(in the rows, 128 means zero)
The rows of A fall into 4 groups, which share some directions, and each row is roughly a mix of its group's hidden directions.
A:
[[168 126 165  96 157 128 141 115  86 136]
 [125  87 111 119 141 105 127 164 124  74]
 [ 95 145  78 151 134 144  89 120 144 150]
 [166 122 140 121 104 109 147 102 157  78]
 [120  88 121 132 156 110 158 146 156  81]
 [125 102 160  89 115  83 113 150  99 129]
 [154 148 122 165 106 105  88 145 106 162]
 [128 157  89 141  98 129 114  96  80 141]
 [124 144 122 151 130 148 101 147 173  76]
 [104  96 132 125 119 125 138 100  64 148]
 [ 88 126 130 124 166  97 116 173 101 124]
 [ 74 112 137 134 163 116 140 129  90 156]
 [150 152 173 136 140 165 131 112 174 134]
 [ 83 156 135  96  94 109 149 125 132 162]
 [114 159 135 142 149 176 141 174 139 105]
 [ 89 116 151 130 155  89 158 124  87 130]
 [131 129 116 141 112 142  68 105 114  85]
 [121  99 116 138 155 147 141 129 193 107]
 [139 119 116 169 162 141  98 141 160  88]
 [128  90 109  94 110  77 130 101 114 112]
 [147 148 117 157  88 120 142 173 148 160]
 [110 146 161 108 139  82  91 119 132  94]
 [138  86 137  96  77 107 109 142 127 106]
 [134 180 135 151 148 182 128 140 141 136]
 [150 113 137 125 168 151 156  71 122 121]
 [158  94 142 108 117 126 189 125 147 139]
 [136 139 144 193 111 149 117 137 137 165]
 [139 126 175 155 141 144 115 134 154 179]
 [143  91 128 112 100 135 102  83 140  89]
 [ 75 162 149 103 141 116 136 130 147 164]
 [126 104 120 115  86  89  90 155 120 154]
 [ 91 137 119 132 142  68 135 121 146 163]
 [143 112 120 134 162 140 106  64 107 133]
 [110 142 132  94  89  94 157 116 109 164]
 [155 117 131 133 131 168 154  89 143  82]
 [129 148  91 115 131 116 107 102  80 166]
 [105 136 131  96  98 103 157 115 104 175]
 [141 114 165 103 113 135 156 136 129  68]
 [116 131 163 110 119  79 122  97  92 104]
 [123 155 116 140 139 129 145 178  90 169]
 [147 172 151 141 110 166 120  83 134 140]
 [112  98 120 125 115 129 134 121  56 148]
 [ 98 114 145  90  97 118 127 114  76 113]
 [156 168  96 167 109 144 122  92 135 134]
 [125 110 168  87 127 108 174 156 128 117]
 [132 147 159 129 176 145 141  99 103  91]
 [136 118 126 117  87 152  99  85  91 148]
 [133 111 136 100 111 146 153 115  78 173]
 [132 171 117 125 121 144  83 163 114 163]
 [160 146 118 171 149 144 131 133 182 138]
 [110 124  68 138 132 112 134 166  99 108]
 [ 77 139 125 109 184 124 134 122 122 153]
 [163  85  95 160 108 153 121 127 108 111]
 [134 106 141 134 168 192 116 133 111 140]
 [165 171 126 113  89 129  86 140 116 128]
 [128 131  96 144 127 162 172 121 176 144]
 [147 160 130 170  98 150 113  91 122 158]
 [144 171 112 138 134 154 112 169 162 154]
 [148 171 137 114  93 120  90 128  90 144]
 [158  94  86 168 108 104 121 124 126 105]
 [ 85 134 129 134 166 112 133 167  93 154]
 [118 115 112  64 131 102 135 109 106  98]
 [ 98 118 112 143 166 127 153 178 107 150]
 [140 137 103 155 152 132 149 111 138 192]
 [ 97 150 139  99 120  80 151 117 125 168]
 [161 116 168 113 131 127 189 130 128 113]
 [123  81 153 157  78 101 130 124 132 121]
 [ 92 130 102 119 114 112 136 169 155 173]
 [130 124 158 109 156 192 126 131 105 144]
 [124 154 126 138 146 102 158 182  93 144]
 [151 109 107 137 174 102 124 147 166 160]
 [122 131 123 127 184 134 120 174 130 167]
 [ 95 174 157  88 104 148 135 138 145 125]
 [ 71 166 106 137 159 142 104 136 133 127]
 [108 111  96 116 125 114 149 162 122  70]
 [116 130 110 155 156 144 140 192 146 111]
 [135 165 147 150 166 110 144 141 103 172]
 [106 124 103 172 153 107 104 137 173 114]
 [142 101  87 123 106 173  89 145 120 133]
 [115 146 136 145 154 162 100 148 170  91]
 [ 97 127 107 130 166 134 100 185 129 137]
 [127 113 152 100 124  93 169 164 128 163]
 [150  99 128 116 106 175 140 122  80 146]
 [134 115 130 130 108 168 116  68 155 145]
 [158 134 145 139 107 123 187  87 137 128]
 [140  97 173 117 102 105 119  85 137 151]
 [117 155 152 123 145 178 108 148 158  94]
 [163  99 127 121  88 139 173 131 162 121]
 [131 137  57 113 134 104 132 121 107 105]
 [191 103 149 134 117 119 158 106 117 144]
 [126 147 152  98 184 152 122 147 139 158]
 [151 140  98 140 106 168 135 152 104 173]
 [130 109 109 115  70 143 150 120  92 154]
 [133 108  66 131 152  90 133 152 134 119]
 [ 86 151 125 124 121 129  79 151 120  87]
 [127 144 133 138 189 148 159  91 122 142]
 [104 145 142 122 167 157 122 177 108 154]
 [168 104 124 155 149 168 107 135 125  89]
 [100 131 168 147  79 154 129 132  97 113]
 [182 130 154 111 131 157 125 129 106  86]]
Each list below has one row that fits no group; the rest each fit one group, if only roughly. Name that row.
    Z721: [174 130 128 119  82 108 158 129 108  98]
    Z740: [137 152 131 162 143 118  74 105  90 124]
    Z461: [143 148 170 122 184 147 114 134 141 102]
    Z519: [111 142 183 107 155 167 128 153 130 139]
    Z945: [142 138 168 121 174 125 175 113 107 125]
    Z240: [138 121 179  87 133 132 141  94 159 110]
    Z11: [146 181 115 151 139 169 112 110 120 155]
    Z116: [124 142  99 132 136 153 106 186 104 157]
    Z751: [121 122 100 163 103 115 113 134  84 172]
    Z14: [128 172 116 156 138 161 174 135 155 136]
    Z407: [ 98  97 129  87 106 114  95 138 124  89]
    Z858: [172 107 120 125 119  75 143 102 101 132]
    Z946: [165 116 128 137 138 158 179  92 148 125]
    Z974: [107 149 120 176 162  99 160 113 122 151]
  Z974
    Z699: [139  77 138  96 113 112 100  94 105 116]
    Z296: [162 126 136 140 153 148 188 103 140 142]
    Z370: [138  77  93 159 126 111 107 147 127  97]
    Z738: [120 146  79 163 104 144  97 135 152 151]
    Z3: [114 112 137 131 190 113 130 117 125 175]
    Z856: [116 134 153 132 202 130 114 130 143 143]
    Z147: [120 102 119 127 121 101 140 151  60 119]
    Z990: [127 160 175  82 141 111 142 115 113 152]
    Z705: [ 87  95 140 131 166 129 126 108 173 112]
    Z760: [138 151 119 114 118 108 113 180  77 121]
  Z370
    Z52: [165 119 156 128 157 118 181 114 142 101]
    Z449: [117 123 127 157 167 129 179 137 171 128]
    Z203: [161 155 159 123 104  98 151  93 145 102]
    Z442: [ 77 132  91 119 155 131  89 112 127 149]
    Z583: [125 141 145 122 136 153 190 144 156  98]
    Z850: [135 104  86 147 126 182 136 134 135 163]
    Z458: [137 159 161 100 112 159 138  80 138 107]
    Z381: [159 153 154 117 131 152 115 139 142  68]
    Z961: [ 94 137 133 142 142 151 139 112 106 190]
    Z888: [143 147 120 138 113 182 123 111 156 172]
    Z219: [146 146 140 140 156 146 196 123 143 137]
    Z338: [165 173 150 115  89 116  99 106 121 124]
  Z52
    Z325: [129 146 129 194 104 158 132 140 143 107]
    Z543: [155 118 112 118 126 122 102 150 168  73]
    Z982: [116 126  95 131  59 105 142 118 120 132]
    Z408: [ 89 166 129 108 104  79 131 127 151 135]
    Z817: [176 104 103 129  83 157 146 113 123 118]
    Z491: [132 163 110 170 109 133  73 137 117 121]
    Z272: [126 158 117 126 129 110 110 188  88 143]
    Z658: [ 93 114  92 115 118 111  78 126 123 163]
    Z43: [ 93  95 118  89 139 108  84 111 111 137]
    Z731: [140 157 161 113 115 107 101  82 157 107]
    Z667: [114 143 132 117 143  93  90 171  88 118]
    Z906: [137 127 129 127 115  91 113  59 142 145]
    Z854: [100 106 100 108 147 100 116 158  87 154]
    Z912: [153 153 133 120  98 112 147 145  66 134]
    Z351: [155 157 142 128 142 115 113 139 156  66]
  Z906
    Z903: [ 66 137 103 134 140 118 125 130 107 170]
    Z777: [120 108  85 127  82 146 103 131 167 135]
    Z833: [112 158  85 167 141 157 100 109 143 140]
    Z610: [155 166 114 179 118 159 152 131 150 126]
    Z119: [153 129  91 130 136  96 102 101 115 177]
    Z713: [176 117 111 151 110 111 120 130 132  73]
    Z343: [100  89 149 133 135 117 141 189 126 112]
    Z150: [114 131 180 135 141 168 129 169 152 126]
    Z35: [ 92 141 136 123 151 116  71 122  99 103]
    Z178: [154 168 169 123 104  95 125  98 129 109]
    Z158: [114 154 136 155  87 158 109 110  87 145]
    Z606: [ 99 167 157 137 146 108 147 122 100 171]
    Z414: [116 114 108 118 128  96 106 122  79 175]
  Z903
    Z372: [117 103  96 139 149 175 119 159 165 129]
    Z161: [135 111 132 122 102  93 144 171 139 179]
    Z97: [133 124  99 148  90 128  63 124 124 120]
    Z324: [170 118 119 121  83 158 138 130 102  93]
    Z291: [161 141 122 138 121  92 119 133 143  65]
    Z578: [159 131  74 142 113 101 131  90 142 111]
    Z200: [127  99 137  91 135 120 183 136 153 158]
    Z531: [168 120 131 166 139 117 125 122 184 151]
    Z988: [136  86  93 169 128 170 110 132 126 118]
    Z884: [122 133 144  66 113  96 140 141 143  95]
  Z884
    Z245: [117 149 125 136 126 139 189 164 160 144]
    Z932: [145 140 154 113 168  67 133 110 127 127]
    Z62: [ 78 155 149 105 168 122 147 156 125 120]
    Z747: [134 140  81 180  94 119 117 120 106 136]
    Z91: [ 73 108 135  82 146 116 147 150 138 134]
    Z798: [135 158 176  75 136 119 146 123 108 136]
    Z541: [151 134 127 133 144 132 154 126 189  86]
    Z335: [ 87 107 137  66 123 145 120 148 140 120]
    Z443: [143 156 175 103 181 113 132 126 132 123]
    Z319: [111 141 122 130  88 132  87 157 134  80]
    Z562: [136 162 156 122 148 144 113 141 157  73]
    Z268: [ 69 142 126 135 151 145 118 138 161 162]
  Z335
    Z302: [178 152 128 172 105 139 153 132 136 154]
    Z800: [ 98 168 147 133 161 125  95 137  96  99]
    Z358: [163 145 132 124  93 137 121 136 138  65]
    Z570: [129  99 146 152  87 170 134 108 138  93]
    Z846: [141 139 131 143 119 150 194 146 162 132]
    Z362: [105 121 147 137 165 113 181 110 163 122]
    Z589: [143 141 112 138 150 120 156 186 163 110]
    Z5: [100 160 127 143 157 149 135 143 125 186]
    Z138: [139 112 126 104 100 125  70 111 123  89]
    Z889: [ 81 116 131 139 156 147 135 109 111 180]
    Z429: [113  99 133 101 137  81  94 134 106 163]
    Z190: [104 114 149  97 127 139 148 151 138  67]
    Z548: [110 162 113 152  97 143  99 164 143  94]
  Z570
    Z31: [140 127 100 173  87 104 119  99 115 153]
    Z57: [138 121 133 142 153  98 101 133 180  87]
    Z212: [130 140 159 102 174  81 139 114 112 146]
    Z292: [111 111  80 129 106 117 107 129 143 182]
    Z723: [135 187 130 121 126 174 119  98 112 130]
    Z881: [104  88  91 136 160 151 132 171 125 133]
    Z943: [107  92  83 176 124 112 120 121 133 151]
    Z921: [158 101  93 136  90 138 147 119 163 158]
    Z787: [156 102 123 131 125 105 174 144 140  78]
    Z490: [116 139 155 112 182 140 178 115 126 121]
    Z683: [134  84 156  82 132 104 159 121 112 142]
    Z579: [139 142 107 115 114 141  64 167 127 116]
  Z57
    Z287: [133 164 168 126  99 169 133  95 132 106]
    Z609: [110 128 147 110 185 108 134 114 102 166]
    Z944: [131 118 144 135  95 111 106  88  97 174]
    Z871: [ 95 131 170 103 125 100 171 100 123 138]
    Z554: [121 129  92 149 129 124 132 132 146 197]
    Z235: [ 93  93 130 112 125 119  97 109  76 138]
    Z438: [124 117 108 167 106 105 107 133  92 175]
    Z327: [105 119 101 133 103  74 146 115 123 168]
    Z708: [135 144 148 150 123 162 150 143 170  81]
    Z797: [146  88 131 148 120  84 111 116 129 176]
  Z871
    Z795: [153 154 115 168 106 162 104 113 137  90]
    Z389: [117 131 183 123 133 118  99 129 166  90]
    Z823: [ 85  88 115 137 171 126 143 158 112 134]
    Z702: [146 178 104 129 129 149 111  88  99 148]
    Z842: [121 133 148 123 183  85 127 119 120 167]
    Z406: [101 109 135 126 164 118 126 120 188 100]
    Z710: [124 150 113 185 130 159 128 172 140 122]
    Z682: [151 172 158 115  93 107 118  88 121 137]
    Z869: [112 136  84 147 112 169 113 118 167 104]
    Z70: [161 158 164 126 105 102 151  98 150 105]
  Z389
    Z841: [129  91 121 149 158 105 133 177 162 136]
    Z711: [ 77 145 113 148 140  87 117 133 164 143]
    Z286: [133 102 161 130 132 133 133  59 134 145]
    Z136: [129 182 142 102 154 175 126 113 122 129]
    Z315: [154 102  96 157  92 156 116 135 130  89]
    Z890: [181 108 152 132  84 122 158 145 135 121]
    Z542: [143 101 127 109  73 107 138 170 148 134]
    Z928: [123 139 128 155 147 143 188 130 135 171]
    Z71: [122 145 115 121 159 129  97 124  95 187]
    Z509: [114 127 119 152 159 167 150 119 176 157]
    Z297: [154 188 143 134 137 100 140 151 159 125]
  Z286
    Z103: [174 123 143  98  97 141 147 119  83 117]
    Z586: [135 133 188 136  95 146 118  92 132 150]
    Z246: [108  88 138  80 125  89 130 144 122 157]
    Z784: [ 87 123 105 118 154 138  76  97 118 114]
    Z916: [ 80 118 116  97 152 113  82 123 114 147]
    Z693: [128 161 132 113 107 140  62 112 122 147]
    Z551: [159 146 107 159 118 120 110  89 144 173]
    Z883: [118  59 103 134 138 140 143 133 123  97]
    Z175: [ 85 162 148  98  85 144 132 105 119 125]
    Z510: [177 127 128 125  73 139 136  93 118 117]
    Z76: [134 162 139 112  97 153 136  78 136  92]
    Z313: [180 153 140 116  90 108 124 118 140  92]
  Z175
    Z146: [133 148 157 112 113  81 138 127  75 115]
    Z356: [109  98 138  90 101  96 136 173 136 144]
    Z90: [ 74 140 148 129 170 104 123 135 102 149]
    Z689: [ 82 130 123 102 119 125 159 172 162 130]
    Z825: [ 98 129 108 120 108 158 107 130 153  71]
    Z144: [154 110  97 149 101 112  96 117 128 178]
    Z444: [143 124  97 147 158 153 161  96 150 164]
    Z742: [138 100 130 116 129  91  93 117 101 178]
    Z9: [117 108 131 166 107 111 107 135  95 181]
    Z100: [165 116 114 139 121 147 154 115 187 108]
    Z114: [ 82 175 133  97 109 101 130 150 132 117]
  Z114
    Z334: [169  95 105 140 120 142 119  74 137 143]
    Z952: [145 127 133 126  84 133 171 172 159 125]
    Z308: [167 152 158 103 113 148 125 135 126  76]
    Z764: [126 175 157 107 142 123 118 141 159  83]
    Z902: [148 107 134 113 158 111 146 108  84 174]
    Z59: [ 78 152 122 138 113 152 107 146 175 119]
    Z776: [ 64 113 114  87 141 127 124 137 145 115]
    Z122: [102 120 175 125 102 135 112 124  84 163]
    Z652: [134 144 161 106 105 127 167 138  75 140]
    Z942: [104 123 192 105 131 150 122 145 104 150]
  Z652
    Z569: [137 112  99 153  83 161 113 139 145  91]
    Z553: [151  98 125 170 128  99 118 129 158 172]
    Z18: [146  80  89 152 161 111 137 145 130 104]
    Z780: [ 97 119 128 101 129 119 174 160 154 164]
    Z957: [ 97 147 148  86 123 106 150 117 117 176]
    Z803: [181 130 149 148  99 144 143 123 125  84]
    Z104: [148 103 125 122 140 109 149 131 186  87]
    Z591: [153 160 150 107  95  91 100 120 105 103]
    Z584: [126 184 153 144 130 121 164 122 132 168]
    Z168: [109 166 155  92 121  79 146 118 134 147]
  Z18
    Z139: [106  76 118 147 117 103 140 170 126 102]
    Z197: [138 151 116 161 135 113 150 153 131 189]
    Z180: [118 106 135 171 150 126 125 183 125 161]
    Z892: [113 122 145 103 175 130 185 118 133 145]
    Z829: [104 105 133  92  97 134 149 154 158  87]
    Z460: [125 156 171  75 134 119 150 120 107 149]
    Z86: [163 100 110 125  88 113 149 112  83 139]
    Z23: [102 135 157 122 157 164 139 183 138 126]
    Z183: [141 112  77 142 124 102 146 137 155  83]
    Z521: [159 134 121 127 126  55 133 110 122 114]
    Z601: [178 107 126 144  87 146  89 146 123 122]
    Z280: [135 130 115 113 102 143  69 134  84 140]
    Z500: [130  67 156 112 108  91 134 122 146 120]
  Z601
    Z359: [139 115  94 154  96  93 112  96 101 154]
    Z316: [104  92 131  90 110 120  88 135 119  88]
    Z939: [128 141 143 100  97 195 133 137 116 119]
    Z978: [106 100  88 178 136 145 106 138 154 128]
    Z456: [103 127 139 169 133 151 123 188 116 145]
    Z341: [135 133 159 107 125 149 137  94 144 188]
    Z314: [140 159 146 137 112 104 171 124  82 155]
    Z191: [119 113 154  86 104 119 148  99 135  80]
    Z311: [150  97  98 137 109 147 159 106 162 163]
    Z608: [153 103 140 123 134 142 103  77 109  87]
    Z186: [118 109 185  90 107 122 122  96 113 137]
    Z233: [157 118 115 145 109 155 179 114 169 122]
    Z453: [108  83  91 128 138 150 111 163  95 133]
    Z49: [104  98  94 137 107 114 145 118 107 181]
  Z341
    Z574: [126 184 156 146 151 103 156 138 149 146]
    Z535: [133 168 171  78 110 152 133 130 119 122]
    Z273: [118 114 107 131  87 194 128 136 120 125]
    Z106: [113 141 130 106 148 112  71 158 149  97]
    Z206: [123 143  86 157 115 140 147 146 167 169]
    Z87: [124 104 148 127 117 135 142  53 137 131]
    Z471: [126 186 156 111 130 103  86 129 122 139]
    Z79: [109 164 134 121 145 123  67 159 131 142]
    Z715: [128 137 120  86 175 114 112 127 108 173]
    Z558: [ 95 103 117 118 180 112  93 139 142 152]
  Z558
    Z828: [ 78 130 139 126 152 135  96 115  98 169]
    Z61: [133 109 120 126 133 131  56 152 108 147]
    Z696: [105  90 142 110 136  89 105 106 110  88]
    Z480: [138 158 129 166 142 174 134 154 164 114]
    Z270: [150 134 167 164  93 147 134  94 158 124]
    Z816: [130  85 142 108  94  91 138 101 131  93]
    Z750: [109 135 117 120 112 126 166 175 171 155]
    Z590: [ 81 106 131  76 115 120 136 154 150 114]
    Z227: [ 80 124 106 104 151 130 148 136 147 176]
    Z248: [148  85 100 174 153 154 107 131 125 121]
  Z61
    Z483: [131 130 106 153 117 113  63 116 102 151]
    Z768: [156 168  87 143 146 152 139 119 161 104]
    Z887: [150 180 137 138 125 148 128 121 178 153]
    Z977: [117  94 157  89 150  93 110 116  95 140]
    Z752: [101 137  91 117 146 130 131 177  84 127]
    Z128: [166  97 114 118  87  87 139 136 151 113]
    Z537: [105  96 130 134 156 114 135 193 138 121]
    Z395: [121 120 102 121 146 118 110 196 114 103]
    Z94: [138 143 129 108 121  86 108 173  92 101]
    Z162: [114 177 152 129 137 101 151 134  94 164]
    Z430: [114 119  81 159  84  99 124 130 153 116]
    Z95: [ 78 146 143 123 172 102 110 147 113 148]
    Z855: [144 108 139 135 125 133 184  86 156 108]
    Z744: [148 132 107 135  91 180 108 117 117 166]
  Z128
    Z965: [126 143 121 121 127 107  99 172  69 127]
    Z695: [161 142 154 126 125 141 116  73 156 159]
    Z428: [ 67 119 123  91 141 123  90 132 124 115]
    Z593: [101  99 135 105  88 111 142 131 113  77]
    Z684: [120 162 169 103 137 166 118 108 107 160]
    Z559: [114 176 124 105 156 174 135 153 118 109]
    Z621: [147 150 126 161  92 152 143 104 155  87]
    Z897: [166  87 127 152 174 142 117 125  99 130]
    Z885: [133 137 104 125 117 151  78 162  91 151]
    Z386: [131  75 148 145 122  99 140 143 173 116]
    Z505: [125 138 127 132 151  50 131 119 142 133]
    Z333: [181 122 141 137 164  99 118 120 133  88]
    Z165: [107 119  89 147 110 132 135 128  63 135]
    Z996: [ 96 118 117 107  93 125  81 147 132  89]
    Z534: [124 135 125 118 111 165  75  91 148 152]
  Z165
    Z938: [106 111  98 148 123 121 143 180 122  84]
    Z63: [100  99 105 133 103 144 144 119 103 183]
    Z83: [116  99 166 123  90 110 160 156 111 103]
    Z48: [149 179 110 180 123 155 129 133 138 136]
    Z321: [129  86 119 139 153 115 140 112  97 182]
    Z26: [ 84 123 139  92 112 107  97 165 124 105]
    Z998: [115 139 161 111 157  93 153 161 106 161]
    Z41: [129  92 136  98 137  88 132 123 111 181]
    Z230: [167 136 161 126 183 110 118 117 130 101]
    Z576: [ 98 106 146  76 155 105 160 134 124 144]
    Z773: [ 81 139 152  94 175 111 128 139 113 119]
  Z83
    Z651: [ 69  84 121 127 165 132 124 136 117 129]
    Z85: [140 133 158 152 137 162 145 143 141  70]
    Z304: [ 94  99 150  78 156 120 140 120 120  98]
    Z692: [145 179 119 135 118 137 125 166 103 170]
    Z560: [103 111 152  87 117 131 161 155 140  87]
    Z967: [141 146 103 133 164 146 147 162 169  96]
    Z941: [101 121 148  99 137 117  89 126  99  79]
    Z184: [ 86 121 147  82 139 123 139 153 124  86]
    Z640: [158 132 129 159 138 132  83  88  94 112]
    Z390: [105 125 100 133  64 164 129 135 130 141]
    Z365: [143 121 110 110  66  97 149 113 105 133]
    Z364: [107 135 163 105 174  99 124 129  88 139]
    Z622: [120 164 135 145 155 140 180 147 153 155]
    Z821: [142 132 140 159 111 121 109  94 109 187]
  Z85
